A single turn carries every row of the set below to another of its rows. Some are shown first; where does it send the rows asked next?
Q81: [  4  -9  45 -14  -3 -15 -17 -20  14   5  17 -11   2  -4   4  22   9  -6
  -4  23  10   8   6  23  -6  -5 -10  11  -2   3  -2  14  12]
Q736: [ -4 -13  10  -5 -24   5 -32 -23   0  -6   7   5   0  14   8  11  10  -5
   5   9   0   0  11  12  -3 -16 -32  10 -18  16   2   2  12]
Q748: [  1  -4  37 -12  -4 -14 -23 -17  22   3  20 -13   7  -1  11  21   9  -2
  -2   8  17   3   8  20 -10   3  -9  13   1   4  -6  15  13]
Q923: [-19  -6   6 -12 -12  -5 -33 -21  10  15   6  -8 -16   0   8   9  25   5
 -16   3  -1   6  15   0   6 -14 -10 -14   4   8  19 -15   2]
Q999: [ -3 -17  16 -17 -20   2 -27  -8  19   6   1 -14 -11   7   7   8  -5 -18
  -2  -5   1   8  26  13  -2  11 -21  -8 -21   0   0  -8 -23]
Q519: [  0 -13  14  -8 -16  13 -31 -17  -3  -7   7   2  -4  16   0  14   2   5
   5   4  -7   5  12  18  -1 -12 -39   3 -21  24  14   2  12]
Q500: [-15  -4   9 -19 -12 -10 -29 -23  14   7   1 -11 -19   0   6   4  29  11
 -16   6   3  15   6   8   6   2 -13 -14   6  12  18 -10   6]
Q868: [-14  -9   4  -9 -10 -10 -27 -20  13  17  -2 -18 -12   0   7   7  25   9
 -13   8  -4  12  14   2  10  -2 -11 -10   6   7  20 -12   5]
Q657: [-17  -1  36  -2   1   6 -18  -5  14   6   5  -7  -1  -2  21  29   4  10
   6  15  -6  -6  14  -1 -19  -8 -25 -21 -10   5  26 -19  -3]
Q180: [  6  -6  37 -17  -3 -16 -19 -14  15   6  13  -6  -4  -1   6  26   7  -3
  -5  14  19   1   5  26  -2   0  -9  13   0  10  -4  14  13]
Q989: [-13   7  33   1  -3  11 -10  -4  15  11   3  -9  -3   5  15  24   6   8
  14  20  -8  -9  14  -2 -13  -4 -24 -17  -2   4  25 -16  -4]
Q586: [ -7 -18  11 -10 -14   2 -30 -19  -2  -3  11   4  -3   9   3   7  10   2
   7  10  -1   6  11  18  -3 -19 -36   4 -22  26   4   4  12]
Q716: [  2  -9  40 -14  -3 -17 -17 -18  21   1  10 -10  -3  11  12  20  20   3
  -1  16  21   3   7  23  -5   2  -4  11   7   3  -6   2  10]
Q406: [  7   2  14  -6   6   3 -12 -27   9  -9  34   4 -16  10  -8  11  14  -3
  -9   4   4  13   7  23   4  21 -22 -22 -13   6   8 -17  -9]
Q676: [ 12  -6  17 -13  12   5  -6 -22   4   0  34   3 -22   9   1  16  12  -7
 -10   6   5   8   8  21   4  15 -31 -16 -13   2   9 -19 -14]
Q435: [  0 -20  19 -11 -17   1 -32 -21  20   5   8 -17 -11   9   5   2  -1 -18
   0  -3  -1   9  27  10   3   7 -10  -8 -23   1   2  -8 -23]
Q485: [  7  -1  23  -9   5   7 -12 -25   1  -7  32  -5 -16  18 -13  18  13  -9
  -5   9   0   7   7  28  10   8 -26 -24 -11  15   8 -21  -5]
Q982: [-15   8  33   2  -5  14 -19  -5  14   6  11  -8   3   2  17  30   3  15
   6   9  -9  -2  23   4 -15  -7 -25 -20  -8   5  28 -16  -2]
Q351: [ 12  -3  20  -2  11   0  -9 -26   5  -2  31   0 -23  10 -10  17  11  -6
 -10   4  -1  11   8  15   6  18 -26 -18 -18   8   7 -19  -9]
Q111: [  0  -6  41 -19  -4 -13 -18 -19  13   2  13 -10   3   3   8  23   7  -4
  -9  19  16  -1   8  17  -6   7  -9  13   0   5  -5  16  14]
Q714: [ -2 -22  25 -14 -16  -2 -29  -9  25   9   2 -20  -9   2  13  11  -5 -15
   6 -13   3  13  20   8  -3  10 -15  -6 -17   6   4  -4 -18]
Q199: [ -1  -7  39 -10 -10 -17 -19 -20  16   0  18 -17   0   6   6  18  11   0
  -4   8  16   8   8  24 -13  -1  -9  14   5   5  -4  16  10]
Q697: [-14   0  38  -5   3  12 -18  -7  12  11   1 -13  -1   3  18  24   2  17
   8  17  -9   2  19   0 -19  -8 -23 -19  -2   6  23 -15  -5]
Q596: [ 11  -4  12  -5   6   9 -13 -23   4 -11  32  -2 -20   8  -7  14  13  -2
  -9   1   6  14   8  25   2  14 -24 -21  -8  11   5 -22 -13]
Q247: [-13   7  31   4 -11  10 -20  -4  13   7   7 -12   2   4  21  28   3  10
   9  11  -2  -3  22   5 -16  -6 -24 -19  -1  13  32 -16  -7]
Q758: [  7  -4  17  -6   3   1  -6 -25   3  -2  30  -5 -20  13  -4  18  13 -10
  -3   5   0  12   2  21   2  22 -32 -21 -17   4  11 -20 -10]
Q225: [-10  -1  37  -3  -3   6 -18  -7  15  11  10  -9   0  10  21  37  -1   2
  10   8  -5   6  23   1 -18 -11 -29 -17   0   7  22 -21  -9]

Q586 goes to Q868
Q111 goes to Q657
Q714 goes to Q519
Now these:
Q199 goes to Q247
Q989 goes to Q676
Q485 goes to Q716
Q982 goes to Q406
Q697 goes to Q758
Q736 goes to Q923

A single turn carries every row of the set below to another of its rows. Some are shown first; where does it send the rows asked next?
Q47: [-15   5 -11   1  19   1  11   7 -25  -9  -5   8 -13   4 -10  -8   4  10
  -5  11  -1   5  -6  17  19  -4  -8  -8 -18 -12   0   8  10   3]
Q725: [ -1   4  -7  -3  30 -19  -8   2 -14  -1 -10 -12 -14  -4   3   2 -17   6
  -2   6   2   7  -2   3 -12   2   5 -11 -20  -4 -10  -5  -6   3]
Q472: [ -2   3  -6  10  22  -8  -1   7 -21  -8  -1  -4   0  -4   9 -13 -23  17
   1   2  -8 -13   3  16 -21   7  11 -10  13 -11   7   1   5  10]
Q463: [  5  -1 -10  -1  -2 -15 -10  -5 -13 -15   0   7  -3   9 -15 -13  -2   4
 -19  -3 -18 -16  -9  -5   3  -7  21 -25   5   7   8 -12  -1  -4]
Q274: [-11  -1 -14   9   0  -5   9  19 -20 -13  -1 -18 -23   9  -6  -8   4  -3
 -11   3 -10   2  -1  13  -4   9   6   4   5  21   6 -10  11  29]
Q900: [  8  13   6  14   0   4 -12   5   1  -7  12 -19  -8  10   6   6  -7  10
   9  13 -14   3  11  -2   0   3   4  -4   1  -3   5 -10  -2  -3]
Q753: [ -6  -9   0  -8 -10  -3  -1 -16   3 -13  10  -1  11 -15 -13 -16   2   2
  -6  -9 -18   2  -1  17  -1   8   8  -1  -8  10  -3  -4 -14  10]
Q747: [ -7  11  -3  -1   0  -8   3  15   2  -1   2   1 -19  -8  -3  -4  -7  11
  -4  31   4  -2   4 -10  -6  23  -4  -9 -11  17   0   4   9  -3]
Q977: [ -1   1  12   2   4 -10   2  15  -6   5  13 -11  -7  -2   2  -3  -3  -2
  -3   7  15  -8  -8   8   2  35   4  -4  -8   1   8  -4   3  10]
Q621: [ -6   1 -15   1  -1 -17   7   6   0  -4   6   1 -15  -3  -5  -7  -1  32
 -15  24  -2  -8  -1  15 -19   1   2 -18  19  11  20 -13   6   3]
Q855: [-14 -17 -13   0   3 -10  12  11  -3   5  -1  19 -17  -4 -10 -18  -5 -11
 -24  10  -3  -6   4  11   2  -8  -1 -24  15  16   2  -6   0   3]
Q468: [ -4  -6  -5  -8  -9 -26  -8   9  -7 -24  10  -7   0 -10  -4   2  -2  10
  -6   8  -4 -13  -7   8 -15  25   8 -25  16   6  11 -17   4  -1]
Q885: [ -5  12 -15   5  -7 -14   1  10 -10 -16  -9   1   6  -1  -2  -6   0  23
  -3   4   7 -19 -22   3 -11   0   8   1  -8   1  -1 -15  12   5]
Q778: [ -7 -14  -5  -1  -4  -2   3   6 -25  -8  -3   0 -13   5  -9   2   6   4
 -19   5 -29   2   2   9  -3  27   1  -6   0  19   9  -6  22  15]
Q652: [-12   4   4   9   5  -2  -1   7 -12  -6   8   5  11 -14 -17 -12 -11   1
  -9  -5 -11  -7   6  23   4   8  13 -21  19   2 -12  -3   1  20]
Q726: [ -5 -13 -11  -7   5  -4  -1   3 -16   2   3 -14 -31  -5   7  -5  12 -12
 -16   7 -17   8 -10   5  -9  14   0  -2   3   9   9  -7  18  18]
Q45: [  4 -16   3   4   3  -6   6  25  -8  -6   9 -14   2  -2  -2  15 -13   2
   4   7   0  16  15  21  -3   4 -13  -2  -6  -8   2 -17   8  13]
Q886: [-13 -10 -25  -6   3 -28   8  12  -2 -13  -1   2  -4 -10 -15  -8   7 -13
 -17   1   0  -7  -9  23  -3  -2   5 -23  -3  -2   5 -18  -1  19]
Q123: [  3  -1  -1  20   0   6  -4   9 -12  -5   4   0   1   3  -5  -9 -11  17
   6  11 -23   6  -6  17  -3   9  -6 -11   0   1   5   2   7 -27]
Q480: [  7  -1  -4  -1   2  14   1   3  -9   5   3  -1  -6   2  -5  -2  -4   0
  -5   7 -20   7   6   2  14  -6   3  -7 -24 -22   1   1  12  10]
Q914: [ -7 -12 -12 -17   7  -3  -3 -11  -6 -15  20  -4  -7  -7   6  17  -4   8
 -12  -3 -10   9   0   9 -10  -2  -2 -12 -21  -2 -13 -12 -11   6]
Q161: [  9  -2 -14 -17  -4  -8 -11  -6 -19  -2  14   4 -15  -3 -16 -17   9   3
 -14   4  -3  -3 -11  10   9   6  11 -13   2   5  -1  10  -6 -17]
Q360: [ -4  -5 -10   0   1  -6  10  -4  -7 -27  -3   3  -4  -1  -8  -6   0 -11
  -7  -3 -24   0   3   3   0 -31  -3  -8  -1 -11   5 -11   5  11]
Q791: [  3  -5  -7  11  -4  -1   1  11  -8 -10   1 -11 -22  -4 -12   4   6  -2
 -16   1 -21  15 -10  15 -14   8  -3 -10  -2  23   8 -27  13  16]
Q428: [-14  -2  -8 -23   9 -10  -7  22   2 -11  24  13 -22  -5   5  -7 -16  12
   6   2  -9   1  -6   6 -16   7   6  -7   0  -5   4   8  -4  -5]
Q705: [ -2  -1 -26  -2  -1  -6   2   8 -22 -40   7  -1 -12   1  -6  -5  -1   5
   2   2  -4   7   5  10  -7 -20  -5 -12   0   6   2  -7  -9 -13]
Q76: [  6 -27  -7 -14 -10   0   7  10  -4  -9  -1   5  -3 -14 -10 -24 -11  11
  -7  10  -8  12   5   2   3 -13  -6   2  -3  15  10  -6  12   4]
Q331: [ 13 -11 -23  -1  -2  -7 -11  21 -23 -10  -1 -13 -25  -2  -4   0  -4   3
 -13   7 -20  12   8   8  -8  15  10 -10   7  15   3 -12  17  14]
Q901: [  0  17   0   0  19  -8  -6   1  -3 -13  15   2 -13   8  -5   0  10   8
 -19  12  -4 -18   1  -1   5  12   7  -7  17  -7   7  -9  -6  11]
Q311: [ -2 -17  -3 -11 -12   7  -5   1  -9   4   8 -11  -4   4  14  -2   4   9
  -1  -1  12   2  -2  10   2  -6   0   6  12  -9  -4 -17  -5   1]
Q920: [-20  -2 -13   6  -9 -11  10   0 -12   4 -10  11   7  -1  -5   7   9  -1
 -10   8 -13 -12   1  13 -15  -2  -5 -18  11 -15  -9  -7  12  -2]
Q849: [-16   4  -8  -7  13 -32   0  25 -12  -3  14   6  -5  -2 -19  -8  -5  22
  -1   2  -1  18   8   9  -5  -7  15 -19   4   1   3   1  -3   2]
Q617: [ -2  -9  -7   4 -15  -2  26  13  -3  -5  20  -6 -20  -3   6   5 -11  13
 -14  10   5  17   6   4   4  -2 -11  -4  -8  -1  -6  -1  10   7]
Q92: [-22  -9  10 -17   4   0   2  20  -6  -8  22  17   0  -8 -19  -4  -9  17
   1  -2 -15  19  -2   7  -9  -2  -2 -19  -1  -3   4  -4   4  -1]
Q85: [  9  -5 -11   1  -2  10 -14  10   2  11 -10  15   8 -15 -11  -9   7  -5
  -1   6  -3  -1   8  18  -6  -4  -2  -4  -7   1   2 -21   0   2]
Q109: [  5  -2 -11   0   1 -13  -4  17 -14 -16  -4   7  -2  -2   3   3   1   4
 -15   1  12  -1   9 -12   6  21   0  -1   0  -6 -20 -12  -4  -5]
Q216: [ -9 -34 -15 -15  -5  -9  -1  10 -13   1  -7  -3   6   0  -1  -9 -11 -10
   4   6 -16  -2   0  17  -2  -3   1  -9 -20   0  10  -4  12   5]
Q847: [-18  -1   1  -3   2 -18  12  14  -2  -9   7  25 -13   2  -5 -17 -14   7
   5 -11 -10  -2   3  24  -6   1   7  -2  -6   5  15  10  -6   0]
Q224: [ -7   2   5   1   4 -27   5   9   9   3  17   8 -17 -14  -2 -10   0   9
   1  -7  -4  28  -1  15   0   2   6  -8 -11  -1   7   0  -8  -5]
Q456: [ -1  13  -1   9  16   1  -2   8  -2 -11  29   3  -8 -12  -9  -3  14   0
  -7  11  -2   2  -8  20   2  -3 -13  -3  22   1   0  -5   0  -1]

Q778 goes to Q331
Q753 goes to Q472
Q480 goes to Q463
Now these:
Q621 goes to Q617
Q849 goes to Q224
Q920 goes to Q109
Q886 goes to Q977
Q123 goes to Q705

A single turn carries every row of the set below to another of its rows. Some are shown first; where does it send the rows asked next?
Q670: [  1   1 -16  -2  14   3   3  -2  -1  24   2   2   5  17   1  10   7  11
   1   7   1]
Q821: [  9  17   1   6   0   7  11 -16  -4  -6  -1  -3  -9  16  -5  -9  22   7
   7 -18   5]
Q115: [-17  13 -17   7  13   3  -2 -19   3  14   2   0  -5   5 -12   0  -2 -10
  -6   9   2]
Q980: [ -6  11  17  -2  -2  -1  -7   0 -16  -8  -4  -3   8  -5  -6 -27   7 -10
  -8   5  13]
Q103: [-11  18  25  -2  -5   8   6  -2 -12  -6   1   5  10  -3 -10 -24  11 -10
  -8   1  12]
Q174: [ -7   2   2  -5   3   0  18   0 -26 -12  14  10  -7  10 -12  -5  11 -16
   2 -10 -20]
Q966: [  3  -4  11  -4  -1  22 -17  -1 -20   9   5   8  10   4  -1 -20  -6 -11
   0   3 -12]
Q431: [-11   3  11  -4  11  -2   6   8 -18  -9  24   8  -8   0  -9   2  -2  -4
   0  -1 -24]
Q813: [11  6  0  2 16  4 -9  0 -6 15  8 15  3 -6 -4  8 -6 17  1  0 -5]
Q511: [  8  -7  19 -18 -11   9   5   2 -11   8   8   1  15   6   7   5   4  -2
  -1  -6  -3]
Q729: [  5  24   0   7  12  16   2  10  -5   0   2   0   4   1 -23 -20  16   0
  -4  -7 -21]
Q75: [ -3   8 -13  -5   8   6 -14   1  -4  15  -5 -18  -8   6   6 -21   3   4
   2   1   5]
Q57: [-10   1   2 -17   2   7   5 -13 -28  21  -3   1  -6   7  -1  11  -4   1
   4  -3   1]
Q93: [  8  -5  18 -20  -3  13  15   2  -9   9  -7   8  16   7   3  -2   9  -3
  -1  -4 -13]
Q578: [ -9  17  24  -2  -7   6   2  -5 -14 -11  -2   5   7  -7 -10 -23   7 -10
  -6   3  10]
Q661: [-19  22   3   5   3  -2  -7 -13  -4  -2  15   3 -19  14  -2   5  15   8
  -1  -9   0]
Q149: [ -9   2  12 -15   9   8  24   7   4   0   5   3  -4  12 -16   1 -16   6
   0   1  -3]
Q563: [-23   4  -7  -3   1 -10 -13  10 -14  16   8  10   4  -9   5  -6  14  -5
   2  -5  -4]
Q624: [  1   3   5 -10 -13   8 -10   2  -8   4  28  -3   5   5   4  -6   0   5
  -2 -14  12]
Q572: [ -9   0 -10  -4  -1   5  22  -3 -20  -5  13   9  -5  14 -10  -4  17 -19
   4  -9 -16]
Q896: [-11  -6  19 -12   1  10  11   5  -1   4   2   3   2  16 -13   0 -20   7
  -1  -4  -7]
Q802: [-20  14 -13  14  14   3   4 -17  10   2   3   7  -5   5  -6 -10   4 -11
  -1  12  -1]
Q204: [ -6   0 -22  -7  10   7  16  -6  -2  19   1   0   6  23   0   2  13   2
   3   5  -2]
Q608: [-18  14 -15  12  14   3   1 -15   9   5   5   5  -9   5 -11 -12   0 -13
  -2   9   0]
Q440: [-13   3  13 -11   4   8  22   7   1   1   2   2  -5  13 -16   0 -17  10
  -2   0  -4]
Q120: [ 11   3   2   4   9   6  -1 -11  -6  11   2  -3  14   5   3 -28  23 -14
   5  -2   6]
Q156: [ -3  20   1   3   1   5   8 -15  -1  -7   1  -3 -15  21  -6  -2  18  11
   6 -20  -2]
Q58: [  8  14   2   3   9  16  11  14  -4   3  -7   5   6   2 -19 -17  17   1
  -1  -9 -25]
Q492: [  0   0  -1   4   7  -1 -13   1  -8  16   6   0  16  -2   3 -22  22 -17
   5   1   4]
Q769: [ -1  29  12   0  11  11 -12  11  -7  -2  15  -5   2  -4 -21 -16  12   7
  -4  -4  -6]

Q813 goes to Q563
Q980 goes to Q896
Now these:
Q75 goes to Q966
Q431 goes to Q661
Q58 goes to Q572
Q492 goes to Q511
Q103 goes to Q149
Q174 goes to Q156
Q608 goes to Q578
Q204 goes to Q120

A single turn carries every row of the set below to another of its rows. Some are shown first; where does it send the rows asked next?
Q214: [  9 -25 -11  14 -23  -4  -8 -10   1  -6  -3 -20   7  18 -17 -13 -15  10]
Q637: [  9 -19 -17  13 -17   6 -19  -8   8   8  -6 -28   0  25  -7   4  -7  10]
Q238: [ -7   4 -13  11   0 -13 -30 -20   5  -6 -19   9   7  18 -33   0 -10  19]
Q185: [ 12 -11 -22   3 -24  -3 -17 -16  -1   9   0   1 -11  20 -24  -1   5 -18]
Q595: [  5   2 -19  16   6 -14 -23  -2  11 -14 -11  -9   0  17 -30  -1 -15  18]
Q342: [-11  -8 -20  27 -12 -20 -17  -5  -6 -10  -9   7  10  15 -15   7 -10  13]
Q698: [ -7 -17 -12   3   2  -8 -17 -13   0   0  -5  -4  -9  13  -9   4  -2 -24]
Q629: [  9  -2   1   6   3 -12 -21 -25 -12   8 -12  -5   3  16 -27   2 -21  -7]
Q445: [ -9 -20 -17  17   6 -17 -19 -16 -12   5  -2   5   3  16 -30  -1 -28   7]
Q898: [-12  -5 -16   9   0  -4 -17  -2   8   6  -2  10  -6   4 -26   1   7  -9]
Q781: [ 10 -15 -12  -2 -34   1 -24 -19 -17   3  -1   5 -10  16 -14   1   4   3]
Q323: [  3 -18 -11 -15 -18   5 -16 -13  22  -4  -8  -1 -11  16 -14   0  -7  21]
Q235: [ -6   0 -21  19  -4 -34 -25 -16   1  -4 -17   6  -5  13 -23   3  -7  15]
Q384: [  1 -20 -11  12 -14  -6 -10 -23   8  11 -12   1  -8  11 -29  13 -16  37]
Q682: [  9 -13 -25  21 -26  -2 -20 -11   1   1 -16   1 -20   5 -19   7  13   3]
Q581: [ -1  -5 -25   8 -29   0 -10  -4  -5  11 -10   0 -14   6  -5   0   4   6]
Q197: [ 17 -15  -8   3 -12 -23 -27 -31   9  -3 -21  -4 -14  15 -17  -6 -17  16]
Q908: [ -1 -17 -26   8   7 -15 -13 -30  -8   2 -13  14 -11  18 -27 -11  -9   9]
Q99: [ 17 -10 -10   0 -32  -2 -10  -7  -2   2 -10  -7 -13   9  -3  -1  -5  -3]
Q674: [  2 -23   0   6   5   0 -19 -12  -9   7   4   6 -13  19 -34  17  -3  -7]
Q25: [  0 -39 -17   5  -6  -2 -15 -16   7  -7  -3 -21  -5  12 -22   6 -16  22]
Q20: [  8 -14   2  -7   1  -1 -24 -15  -6  -1   0  15 -11  22 -25   2   6  -4]
Q918: [ 10 -13 -15   4  -1 -13 -23 -23   0  -7   3  25  -1  11 -34  11  -8   3]
Q110: [  0 -22 -13   9   1  -4 -22   0   2  -4  16   8 -16  15 -39   8  -5   5]
Q754: [  7  -5  -8   3   0   2 -35 -15  -2  -9 -10  14 -11  16 -32  22   1   5]
Q143: [ -6   7  -8  -8 -10  10 -10  -5   0  10  -5   2   4  15 -18   3  -7   0]
Q124: [  5 -32 -21  10  -7  -4 -21 -18 -18  -3   0 -26  -7  20 -20  10  -6  17]
Q405: [  6 -23 -14  -6 -14  -1 -16  -8   9   6  -4 -13 -24  10 -16  16  13  11]
Q950: [ -5  -6  -8   1 -21  -9 -18  -1  10  12   2 -19 -13   8  -8  19  -7  11]
Q269: [  6  -7 -19  14   2 -13 -27 -13   6  -6  -6  -1   8  14 -12   9 -17  35]
Q363: [  7 -25 -20  14 -20 -20 -14 -22  -7   5 -21  -9  -9  17  -9  13 -15  26]
Q427: [  7 -17 -15   4 -14  -1 -18 -14   5  -3  -9 -27   1  13 -25   2 -30  21]

Q754 goes to Q781
Q384 goes to Q908
Now these:
Q445 goes to Q898
Q124 goes to Q342
Q99 goes to Q427
Q581 goes to Q25
Q323 goes to Q197
Q269 goes to Q918

